Rows are one point carried round by a steady rotation, each followed by how many steps it has turned.
The counts run from 0 to 61.
[ 11  43 -60 -25  11   1 -21  23   8  57] -> 56
[-23 -15   3 -57 -23  -4 -32   3 -30 -61] -> 20
[-46  10  11 -71 -23  15  28  20  -3 -36] -> 14
[  1  37 -62 -22  35   5   9   4   6  68] -> 53
[  2  -4 -41 -27  28  30  10 -66 -34 -28] -> 34
[-28 -19  17 -29   7 -21 -27 -15 -61 -62] -> 24
[ -5  30 -49 -10  48  -6  22  -6  -5  65] -> 51
[  5  43 -60 -26  19   7 -11  13  12  61] -> 55
[ 18 -10 -54 -28  21  15  -1 -67 -29 -17] -> 36
[ 15  39 -58 -24   3   0 -31  31   5  56] -> 57
[  3   1 -37   7  57 -39  17 -20 -28  55] -> 47
[-50   5  37 -54 -13 -15  46  29  -2 -10] -> 10
[-21 -13   4 -51 -18 -12 -34   1 -40 -60] -> 21
[-56  12  32 -55 -14  -5  44  25   2 -13] -> 11
[ 13 -10  23 -45 -63 -42  12  11  18  26] -> 1
[-22  -4 -12 -23  40  24  19 -57 -47 -37] -> 31
[-33 -17  18 -18  26 -14  -7 -23 -64 -54] -> 26
[  9 -16  26 -43 -60 -51  12  15  11  20] -> 2
[-29  -7  43 -42 -26 -56  31  32  -3   8] -> 6
[ 13  41 -41 -15   0 -16 -48  37  -5  50] -> 59
[ 28 -19 -43  -3  42 -50 -15 -37 -40  26] -> 43
[-39   7   6 -76 -26  17  15  17  -2 -39] -> 15
[-44   1  43 -49 -18 -38  41  32  -3   2] -> 8
[ 27 -12 -53 -25  22   8 -11 -65 -30 -17] -> 37
[ 13  42 -49 -18   2  -8 -38  33   3  54] -> 58
[ 12  46 -32 -10  -2 -23 -51  44 -10  50] -> 60
[ 34 -22 -47  -7  33 -44 -17 -42 -40  20] -> 42
[  3  42 -61 -25  27   9  -2  10  11  62] -> 54
[ 37 -22 -55 -19  25 -26 -25 -52 -35   5] -> 40
[  9 -10 -46 -26  24  22   4 -69 -34 -20] -> 35
[-54  12  22 -65 -16   6  40  22   2 -21] -> 12
[-50  14  18 -68 -19  12  36  20   0 -27] -> 13
[-26  -6  -3 -66 -28   4 -25   6 -28 -61] -> 19
[-37  -4  47 -43 -25 -48  36  35  -3   6] -> 7
[ 18 -17 -39   2  44 -51 -10 -32 -40  35] -> 44
[ -5  -4 -31 -26  36  29  16 -67 -39 -29] -> 33
[  1 -13  36 -45 -52 -57  18  23  11  18] -> 3
[-33 -10  11 -13  37   1   9 -39 -62 -47] -> 28
[-26  -5  -2 -12  42  19  21 -50 -56 -40] -> 30
[  0  32 -57 -14  41   4  18   4   0  65] -> 52
[ 33 -19 -58 -23  20 -13 -21 -57 -31  -4] -> 39
[-30  -9   4 -13  36   6  14 -46 -60 -42] -> 29
[ 18 -12  22 -48 -71 -36  12   1  24  28] -> 0
[ -8 -15  37 -42 -45 -59  19  28   4  16] -> 4
[ 15 -14 -36   2  51 -49   0 -28 -36  43] -> 45
[-35   6   1 -76 -30  20   5  14  -6 -50] -> 16
[-33 -13  15 -15  34  -6  -1 -33 -67 -52] -> 27
[-32 -17  19 -24  17 -15 -16 -18 -63 -55] -> 25
[  9  -7 -36   6  55 -46   9 -26 -33  48] -> 46
[-27 -19  15 -36   0 -17 -29  -8 -56 -61] -> 23
[-16 -12  43 -41 -38 -59  23  31   0  10] -> 5
[-25 -18  10 -46 -11 -18 -36  -4 -48 -64] -> 22
[-27  -2   2 -69 -27  12 -20  10 -18 -57] -> 18
[  0   9 -40   0  62 -32  20 -15 -22  59] -> 48
[ -6  21 -47  -8  56 -13  24 -10 -10  65] -> 50
[  9  46 -23  -4  -3 -23 -51  46 -15  50] -> 61
[-47   5  42 -51 -17 -30  47  33  -2  -5] -> 9
[-32   4  -2 -74 -30  17  -9  11 -10 -53] -> 17
[ -7  12 -43  -2  57 -20  21 -13 -15  60] -> 49
[-18  -3 -22 -20  36  27  21 -63 -44 -35] -> 32
[ 35 -22 -52 -15  27 -38 -20 -46 -34  10] -> 41
[ 32 -17 -56 -24  22  -4 -12 -63 -30  -9] -> 38
